Rows are one point carried round by a steady rotation, each followed by how many steps it has turned.
The counts run from 0 to 255.
[145 140 106 105 109 105 107  97 139 101 163 150 152 133  72 115 125 169
 118 104 137  73 143 132  75 192 131 144 131 148 150 149]
243
[157 140 111 141 140 164 114 162 138  78  97 125  96 108 163 141 100 105
 115 133 104 106  61 145 177 144 136 122 139 102 127 150]
192
[154 125 114 129 159 126 130 147 142 114 131 110 155 131  81  86 122 181
  72 131 101 110 117 131 153 116 109 103 109 108 157 165]
172
[160 130  98 154 142 113 117 135 150 165 155 130 153 164 156 105 161 112
 103 143 131 107 142 129 152 120  55 148 158 180 118 126]
71
[114 132 131 111 135 120 186 119 170 131 135 154  94 142 130 110 130 125
 121  58 118 113 145 150 118 117 170 143  99 135 200  93]
253
[104 154 141 169 126 160 174 172 155 147 126 132 142 147 175 127  87 131
  87  87 160 135 130 120  99  90 111 143 150 127 132 136]
54
[ 64 172 102 138 127 101 145  97  94 159 143 164 132 130 130 139 129 162
 142 115 135 110 135 140 163 115 140 123 129 185 127 163]
158
[119 132 151 117 127  85 106 123 137  79 108 153 184 112 123 151  62 103
 140  92  94 150 155 142  86 133 113 133 112 110 162 116]
112
[107 158 145 136 110 133 115 122  59  86 168 181 103 151 156 142 117 102
 158 134 129 110 137 150 163 118 143 117  62  90 122 138]
196
[ 98 144 143 152 148 157 109 114 134 102 140  67 111 150 179  96  93 132
  93 114 105 149 134 106  89 114 123 113 158  88 170 133]
209
[103 104 104 124  95 110 148  79 147 136 101 180 148 168 130 106 109 157
 131 101  81 139 115 151 132  92 131 107 118 123 187 143]
10
[ 76 164 109 115 157 112 137 128 156 166 151 127 158 129 112 131 101 133
 116  71  89 103 100 117  97 142 153 134 119 147 144 172]
248
[140 126  98 114 165 137 106 129  86 130 130 149 148 152 173 157 129  88
 116 192  89 135 142 109  91  96 142 134 136 165 102 125]
137
[158 130 117 128 109  72 117 144 124  99 149 148 138  86  65 129  73 143
 117  65  91 144 139 118 106 145 136 143 114 147 181 106]
21
[138 125 139 113 118 128 144  91  80  88 140 143 125 122  89 103 118 153
  87 126  68 149 119 149 173 114 137  78 130 103 134  90]
170
[103 144 123 189  96 132 112 139 115 156 173 163 143 121 117 158 143 123
 132 137 149 125 122 117 153 101 100 181 106 155 153 150]
65
[143  76  96 154  84 112 120  98 118 154 152 139 111 167 130 174 131 164
 111 120 122  98 180 129 112 107 108 144 152 146 106 155]
141
[100 135 148 133 133 140 127 117 107  90 144  93  99 151 187 119 100 115
 114 120  93 143 145 125 100 106 117 117 185 103 124  93]
208
[155 136 109 144  76 132  96  78 143 132 156 115 138 187 119 133 145 185
  98 103 114 106 131 120 106 138  95 102 135 139 147 138]
76
[116 163 107 146 125 142 114 113  72  91 145 148 130 112 168 117 143 120
 121 146  92 145 209 144 147 155 151 138 106 106 124 122]
132
[ 90 137 106  97 157 108 138 127 150 144 141 118 145 107 109 110  99 106
 102  82  74 135  95 117  83 141 157 148 146 140 153 141]
247
[122 149 140 141 125  66 105 125 150  91 135 124 165 137 121 146  64 132
 134  63 103 110 183 123  80 157 142 118 102 112 170 138]
113
[153  94 114 124 121 145 142 132 157 149 153 123 139 130 116  69 165 151
  76 125  99  90 118 131 116 124 102 158 139  97 146 173]
237
[168 122 112 125 162 119  89 166 104 109 147 145 141 139 168 174 112 124
 157 179 142  78 109 129 110 111  95 114 140 145  99 157]
45
[135 138 114  97 151 126 143  97 116 146 107 164 146 168 162  83 134  92
  88 141 125 113 111 155 169 114 136  79 167 164 112  92]
164
[149 137 149 105 112  99 135 121 115 124 177 153  93 126 128  50 119 117
 113  77 126  89 131 142 119 173 129 148 109 159 124 157]
87
[122 137 139 106 153 122 176 114 160 142 138 145  97 168 136 113 124 120
 108  81 147  63 147 152 151 137 163 128 111 136 158 107]
254
[129 148  92 145 150 137 125 100  78 117 155 124 109 100 113 120 105 131
  88 156 140  97 118 119 147 175 164 130 177 179 119 152]
153
[117 135 108 125 161 121 116 117 185  93 133 105 102 141  81 171 156 133
 112  86 110 122 124 176 154 149 137 151 148 133 168 119]
96
[140 163 138 170  96 161 121  94 129  55  92 121 106 125 174 154 120 156
 120 143 161 137 131 165 138 147 127 128 171 145 143 134]
57
[111 189 141 171 115 159 171 133 125 126 123 146 149 168 180 146  89 155
 104 110 166 116 149 123 107 116 120 130 141 140 113 144]
55
[129 165  92 143 131 150  85 100 133 112 147 114 123 114 129 126 188 129
 132 136 129 161 163 154 133 143 108 173 164 146 183  91]
225
[ 96 127  90 131 149 113 121  90 129 128 108 137  99 103 129 125 156 147
 139 123 122 137 146 186 176 114 120 144 169 153 179 125]
160
[113 170 128 108 139 132 112 162 124 160 143 136 161 139 151 156 112 142
 107  46 159  83 103 135 108 130 116  87 105 137 116 139]
184
[121 137 107 135  73 141  99  76 146 129 130 129 161 184 131 115 127 154
  96 110 110 155 125 130  90 133 101 105 144 144 167 142]
75
[142 122  90 138 160 106 157 128 148 172 139 149 141 154 123 163 132 122
 130 146  74  97 102 123 154 101 128 122 174 184 107 127]
7
[ 97 101  91 111 118 127  82  88 121 133  92 138 150 163 151 164 116 129
 102 147 102 155 138 151  85  97 136 139 121 149 151 192]
139
[122 135 114  80 140 142  99 114 110 130 160 128 119  62 137 102 160  94
 121 112 117  81  82 156 148 183 120 124 179 133 122 151]
89
[156 150 122 131 134  75 139 153 101 123 165 130 128 118  86 107  81 149
 125  67 100 116 151 106 121 152 150 126  96 154 146 114]
22
[123 150 149 123 128 159 161 133 140 144 135 123 137 153 111  88 128 169
  66 128  85 106  94 109 100 111 106 131 105 157 120 196]
81
[146 153  94 143 151 147 111 113 146 136 169  96 125 150 125 119 174 110
 106 109 110 154 176 115 110 127 119 185 124 166 176  85]
226
[144 149 126 117 118 147 127 143 142  76 106 127 108  95 120 185 134 154
 113  71 126 157 124 182 137 121 121 138 133 113 139  84]
187
[114 162 141  73 119 137 127 104 122  86 110 183 176 110 114  91 129 132
 114 151 107 139 121 155  68 147 129 135 124 130 157 142]
241
